Each path is a new rotation, seen through one point. The rows after it are directions, each followed by how far the rotation turns it, in deg/step (0 if it stays put).
Each turn is a multiple of 5 degrees from 10 to 175, or 0.
Each row of a path follows its step; steps can be skipped.
Path 1:
step 3: [-12  13  15  33   2  28 -11  -5 -35 -21  11  11 -19   2   4   6  31 -37
  13   3  -5 -13  11  22 -13  19 -10  13   5  -2  -6   4 -20  42  39 -11
   2  14  41  55  13 -16   8  22  12  -6 -14  -1  13  15   7  -1  -5  -3
  10  -1  -8 -12   3  23  10 -12  13 -14 -19  -4 -12  25 -28 -22  22 -40
   8   3]
step 4: [-34  11 -17  -9  -4 -10  26   6 -11   2  -8   0 -17  10  -6 -12  26   9
  36 -17  -3  12 -15  21  -8  31  14  10  -9 -11  -1  -5   0  11 -21  23
  26  35  15 -27   4  29  -5  10  11  -1  -1 -34  12 -27  -3  19   7 -16
  -7 -18   0 -46  30  -1  14   6  34   4  34  13  27  11 -25  -2   1  10
  23  36]
step 6: [ 28   9  -8   0 -28 -20 -28 -37 -30 -14 -15 -32   9   1 -50   1   4  11
 -17 -28  25  -5  24 -14  38 -20 -18 -24 -29   0  -3 -21   0  -8  -2 -12
 -12  -7   3 -18 -13   0  10  24 -20  10  -4  -4  -2   4  39  18  14  27
 -13  -8 -13  22  11   6 -34   3   7   7  24  21  21  10  27  12  11  -6
  -5  15]
step 7: [ 48  13  21  23  -7  -1 -25   6  -1  -3  -5 -16  18 -21 -13  10 -36 -32
 -20  -7 -11   3 -12 -10  21  21  27   3  32   2  -1  21  16   5  16   9
 -16 -31   8  12  -2  26 -25  -4  27 -35 -16   0  11  15  -9  -2  -8 -12
 -22 -26  10  16  34 -12 -11   0 -12 -28  -1   5  38 -17   1  14 -11 -25
  25 -15]
step 8: [-14  11  18  15  51  -9  -5  19  11  25   9  20  43  -1  19 -41  -7  15
  -9  24  -3 -32 -11 -14   6  -5  30   8  14  10   4  18   7   2 -22 -15
  17  -3  18  -5  14  -2  -9  18 -23 -14  10  -9  19   4  26  10  10   1
 -23 -17 -25  23   3   9   9 -25 -20  -1   9 -20   0  41  -5  37  19  13
  12  27]
step 10: [ -2  -6 -15  -2 -20 -16  -7   9  -2  -6  -2  -2  -4  10  17 -19  -4  21
   8  -2   6   6  -1  -1  -9 -22   7   4 -32  15 -16   8  -2   6 -34 -36
 -24   3 -19   1  41   9  13 -11   4  -1  -4  16 -38 -29  -3   5  -6  55
 -41 -26   7 -27 -40 -32  -4  -1 -10  -3 -30   1 -23  -5  22 -21  14 -16
  14 -31]
step 11: [  0   4 -15   0 -35   2 -17  10  19   6 -15  -5 -19 -24  -5  13 -39  25
  -3 -18   1 -11  10 -18 -13  27 -28 -18   1  30 -24 -33  16   9   0  -6
 -11  10  15  10   5   5  12 -22 -26  18  -4  27 -20  25   9  13   2 -25
   9   2 -33 -20  26  -4   7  -3   1 -24 -48 -36 -19 -16  -9  10 -29  22
  14 -17]
step 19: [ 22   9 -43 -18   8 -24  30   4 -11  -8  14  16   6   2 -17  22 -12  -6
  -7  -6  29 -34  15   4   2   6  13  14  27 -17  11  25 -17  13  20  30
   6   0  14  -1  18  -6  -1  -2   0 -18  -8   3 -60   3 -22  16  13  11
  14  11  -4  27 -26  16   2  21   4 -47 -10 -18  20  22  17 -37   8   6
   8 -12]
Speeds:
[-5 11 -5 -1  4  1 -5  1 -2  0 -2 -4  5  5 -3  0  0  2  4  4 -4 -2  2  6
  4  5  2  7 -4  7  1 -1  8 -2  6  1 -6  7 -3  5 -5  7  1  3 -5 -4 -2 -1
 -4  1  4  0  0  3 -8 -6 -4  6  8 -7 -8 -3 -2  0  1  1  3 -1 -1 -3  3 -8
  4 10]	20
[  0   2  -6   6   4  -6   3  -6  -5   4   0  -1  -4   1  -5   6   0  -4
   1  -9  -7  -2  -2   0   5   1   1   3   1   0   1  -1  -3  -6   3  -3
   0  -3  -4  -4   2  -2   3  -2  -7   8   4  -5  -6  -8  -2  -8  -3  15
   2   6   0  -3  -2  -3  -7  -4   1  -6  -1 -10   2  -4   6   0  -5   4
   2  -4]	80
[-10   3   6   7   7   4   5   2   0   1   2  -2  -3   4   7  -2   7   2
  -1  -1  -5  -1   5  -3   1   2   9   2   1  -1   1   0   0   1  -1  -3
   7  -3   5  -3  -7   4  -2  -1  -1  -5   3   1   8   5  -3  -2  -7   0
   3   3  -3  -7  -5  -1  -8   5   0  -5   3   1   3  -7  -8   2  12   8
   2   4]	80
[  3  -2  -4   5   8  -5  -4   9  -2  -5  -1   0 -14  -4  -8   3   2   8
   0 -10  -2  -2   4  -5  -9  -1   6  -2  -4   2   3   1   3   1   0   4
   7   6  -2  -2  -6   2   1   5  -6  -2  -1   0   2  -3   4   8   3  -1
   3  -4   0   1   2  -2   6  -4  -5   5   0   5  -1  -1   6   5  -2   8
  -3   1]	160
[ -5  -3   3  -1  -3  -7  -5   4  -8   3  -9   2   5   5   2   0   4   7
  -1  -4  -6  -8  -3   5 -12  -3   1  -1   4  -6   7  -2  -1   0  -7  -2
   2  -4   3   4   2  -4  11   3   9   2  -3  -7   0   2   5  -6  -2  -1
  -8   1  -3   0  -4  -1  -6  -2  -6   1   2   4  -1  -1   3   1   0  -5
  -4  -3]	170
[  3  -7  -9  -1   4  -2   1   8   4   5  -7  -4  -1  -3   5   6 -11  -3
   4   9   2  -1  -2   0   3   0  -1  -1  -1   6  -6  -1   0   4   3  -8
   3   2   4   2  -8  -1   3  -4   1  10   2  -4   1   6  -2  -6   3   3
   2   2   4  -7  -1  -5   0  -2  -9   2  -1  10  -1   2   3   0   6   1
  -1   4]	25
[ 4 -2 -9 -1  2 -6 -3  4  1  2  7 -1  2  6 -5  9  5 -1 -3  7 -2  7 -1  0
  2 -5  7 -2 -7 -9 -4  1 -7 -8 -9 -7 -3 -1  0  2  2  1  2  4 -8  3 -4 -2
  3  3  3  1  0 -9 -3  0  5  2 -3 -1 -1  6  1  0 -9 -3  1 -6 -6 -6 -1  1
 -3  5]	85
